cols: Pazud kerag Zuli nosa Leri susur tas tir Zikud
U: -51, 11, 40, -3, 3, 6, -13, -61, -9
R: 77, -80, -4, 37, 29, 52, -15, 59, -5
V: -74, 85, 4, -27, -44, -53, 15, -46, -7
D: 46, -49, 82, 74, 58, 13, -94, 25, 5
Z: 18, -35, 55, 63, -3, 31, -47, 20, -38
G: 38, -49, 66, 29, 102, 2, -85, -11, 54
C: 77, -80, -4, 37, 29, 49, -15, 59, -5
F: -46, -6, -84, -34, -70, 32, 89, 28, -37
W: 60, -47, -19, 37, -19, 37, 6, 71, -31
rev: -61, -13, 6, 3, -3, 40, 11, -51 : U
col: 25, 20, -11, 59, 28 : tir
col: 3, 29, -44, 58, -3, 102, 29, -70 : Leri
rev: 66, -49 : G
rev: -7, -46 : V
col: -46, 60 : Pazud
rev: -85, 2, 102, 29 : G

cols: goz bap zam val vob sano papug Sufu mava rolin
Tedu: -50, -24, 43, 94, 41, -67, -91, -51, 29, -36
bol: 99, 4, 104, -5, 76, -61, 97, -34, -61, -61
poz: -46, 10, -100, 33, -83, 98, 47, 81, -97, 1
Gupod: 15, -28, 92, -46, 65, -61, -38, 13, 45, -29
vasu: 11, -51, 62, 61, -3, -80, 73, 57, -33, 34
von: 53, -94, 45, 46, 47, -102, 50, 40, 26, -95
rola: -81, -70, 98, -31, -20, 73, -28, -99, -10, 19
col: -100, 92, 62 : zam
rev: -99, -28, 73, -20, -31, 98, -70, -81 : rola
rev: 65, -46 : Gupod
col: 57, 40 : Sufu

cols: lag Mub zime taf Suliv Pires Kuv dil fofa befu
bozaf: -51, -9, 28, -26, -14, -52, -16, 50, 34, -15
gumoz: -27, -49, 46, -29, -42, -24, -42, -3, -17, -8
Nizit: -40, -30, 37, -29, -30, -36, -29, 16, 6, -9
ruzu: -40, 35, -37, 37, -9, 39, -15, -17, 22, 45
fura: 6, 11, -13, 65, 37, 71, -33, -37, 2, 86
piga: -41, 34, -36, 38, -7, 37, -15, -17, 23, 44
batu: -23, 26, -32, 37, -9, 57, -22, -18, 11, 71
sibud: 0, 33, -31, 25, 47, -8, 34, 18, 71, 11
Zez: -36, 29, -32, 33, -7, 36, -16, -16, 18, 45
lizok: 13, 18, -13, 7, 36, -24, 31, 33, 32, -32
muso: 38, 21, -47, -16, -24, 54, 33, 21, -17, 65
rev: 86, 2, -37, -33, 71, 37, 65 : fura
col: -29, -29, 37, 65, 38, 37, 25 : taf
col: 11, 34, 26, 33 : Mub
col: 34, -16, 31, 33 : Kuv
col: -30, 35, 11, 34, 26, 33 : Mub
-23, 26, -32, 37, -9, 57, -22, -18, 11, 71 : batu
rev: -29, -36 : Nizit

cols: nilo Tutuf buzev bop liki
nobe: -88, 16, -50, -73, -1
kizo: 30, 1, 72, 75, 8
kema: -11, 45, 78, 32, -83
suneg: 45, -11, 68, 68, -49
rit: 17, -1, 67, 49, -60
Zad: -4, 31, -39, -89, 25
tuk: 73, 3, -83, -87, 59
Nirad: -5, 31, -40, -92, 23
febos: 27, 32, -44, -94, 48
fako: -86, 7, -51, -59, -5
vep: 1, 30, -37, -87, 24
rev: -60, 49 : rit
45, -11, 68, 68, -49 : suneg
rev: 8, 75, 72, 1 : kizo

cols: lezun Lizi mav rav
sugid: -46, 31, -24, -76
feza: 78, -10, -16, -1
muvip: -9, -16, -1, 50
zevar: -68, -9, -22, -7
Vuk: -65, -16, 7, 28
Dor: -70, -10, -16, -1
Vumur: 89, -42, -44, 26
rev: -76, -24, 31 : sugid
-70, -10, -16, -1 : Dor
78, -10, -16, -1 : feza
col: -10, -16, -9, -16 : Lizi
col: 78, -9, -68, -65 : lezun
col: -1, 50, -7, 28 : rav

cols: pir gapap beg vitos Raku sos Fudu vaga lef
subor: -15, 41, 31, 4, -63, 14, 42, 43, -44
dasu: -8, -3, 12, -18, -67, 20, 63, -13, -8
sozut: -10, 12, 17, -10, -63, 8, -28, -76, -25
vevov: -15, 41, 31, 4, -63, -28, -76, 8, -25
Sig: 94, -25, 17, 46, 72, -22, -66, -29, 38
Banu: 28, 1, 14, 38, 40, -28, -76, 8, -25
duki: 28, 1, 14, 38, 53, -22, -78, -9, -15
col: 12, 41 : gapap
col: -22, -28 : sos
rev: -78, -22, 53, 38, 14, 1 : duki
28, 1, 14, 38, 53, -22, -78, -9, -15 : duki
col: -44, -8, -25, -25 : lef
-15, 41, 31, 4, -63, -28, -76, 8, -25 : vevov
col: 12, 41, -25, 1, 1 : gapap

cols: gim Lep per noto
gat: -23, 82, 66, 23
dones: 23, -93, -43, -18
kibu: 15, 40, 41, -33
Nuru: -26, 47, 13, 42
fudo: -1, 36, -13, 51
Tabig: -23, 47, 8, 44
funu: 20, -105, -43, -19
Vov: -11, 29, 54, -6
niv: -24, 83, 67, 22
vas: 47, -9, -42, 17
col: 23, 15, -26, -1, -23, 20 : gim
col: -33, 42, 51, 44 : noto

cols: tupa Tak Zot Zum ton
Kemul: -74, -21, -67, 63, 24
ronod: 37, 15, -55, -9, -65
burer: -96, -23, -44, 42, 111
Leve: -74, -21, -67, 63, 44
Vila: -13, 14, 53, -20, 73
Mitip: 111, 76, 114, -53, -55
geni: -52, 4, -75, 54, -10
viv: 105, 51, 28, -49, -85
col: 37, -96, -74, -13, 111, -52 : tupa
col: 15, -23, -21, 14, 76, 4, 51 : Tak
rev: 114, 76 : Mitip

cols: Fide duv Gisit mil bir
rubav: -2, 58, -86, 76, -4
lito: 5, -69, 95, -74, 2
govuk: 3, 17, -11, 9, 3
sebo: 4, -52, 92, -65, 4
repe: 9, 3, -11, 17, 4
lisu: 6, 40, -81, 31, -1
pode: 6, 40, 3, 9, -11
3, 17, -11, 9, 3 : govuk
rev: 9, -11, 17, 3 : govuk

cols: badi Nav guma Puba nop
fis: 89, -74, 66, 49, 51
sipu: 52, -14, -28, -101, -72
Nafe: 26, 24, -18, 1, 52
kop: 10, -2, 6, -33, 24
liga: 19, 21, -13, -5, 47
sato: 102, -63, 64, 82, 82
col: 1, -33, -5, 82 : Puba
rev: -5, -13 : liga

cols: baz zoni Tev zavab revoz Zaga Bopoz Bil
T: 63, 86, -6, 43, -6, 40, -69, -3
B: 87, -6, -53, 60, 86, -6, -27, 38
Q: 23, -22, -35, 43, -6, 40, -69, -11
rev: -6, 86, 60 : B
63, 86, -6, 43, -6, 40, -69, -3 : T
col: -6, -53 : Tev
rev: 86, 60 : B
rev: 86, 63 : T

cols: Vefem givu muz nefo gefum
zup: -9, -17, 29, -49, -3
lemi: 79, -76, 44, 2, 93
Popa: -34, 56, -11, -17, -13
col: -49, 2 : nefo
rev: 56, -34 : Popa
col: -76, 56 : givu
col: 79, -34 : Vefem
rev: 2, 44, -76 : lemi
rev: -17, -11 : Popa

cols: mobeb doga setiv Noz
delak: -78, 61, 8, 100
riken: 70, -51, 28, -38
semo: -68, 41, -24, 31
gizi: 51, -19, -4, 62
fer: 17, -29, 77, 73
Sutu: 53, -16, -48, 45
nud: -5, -20, 91, -43
ren: -35, -60, 40, -94
piror: 44, -59, 42, -53
dap: 59, -71, -78, 25
col: 91, 40, 42 : setiv
rev: 25, -78, -71 : dap
col: 53, -5, -35, 44 : mobeb
rev: -59, 44 : piror
col: 73, 45, -43 : Noz
col: 51, 17, 53, -5, -35, 44 : mobeb
rev: 42, -59, 44 : piror

cols: tevo gasi tivop zosif bofa Kivof Mem pef Tamu fesik
Tilup: 55, -39, -6, -40, -25, 60, 31, 61, 55, 40
tulo: -31, -60, -47, 5, 60, -43, -25, -44, -40, -59
paba: -3, -35, -53, -23, -31, 14, 74, 14, 24, 0
genuf: 40, -71, -29, -40, -32, 30, 42, 31, 26, 43
bekon: -6, -2, -45, -17, -26, 53, 70, 53, 84, -16
mitul: 61, -19, -33, -60, -47, 5, -9, 5, -2, 64
rev: 5, -47, -60, -33 : mitul
col: 14, 31, 53 : pef
col: 55, -40, 24 : Tamu

cols: lofu gopo ded nef kero tekin lev sofi
gafi: 55, -52, 38, 23, 15, 14, 0, 53
para: -32, 43, -33, -29, -49, -30, 23, 14
Lumog: -10, 13, 89, 73, 67, -41, -59, -10
bal: 20, -11, 3, 37, -34, 33, 48, 41
pev: -15, 36, -34, -21, -63, -22, 54, 37
zolan: 45, -40, 33, 50, -5, 32, 17, 59
col: -32, -10, 20, -15, 45 : lofu
col: 37, -21 : nef
col: 38, -33, 89 : ded
col: 15, -49, 67 : kero
col: -21, 50 : nef
col: 14, -10 : sofi
col: 67, -34, -63 : kero

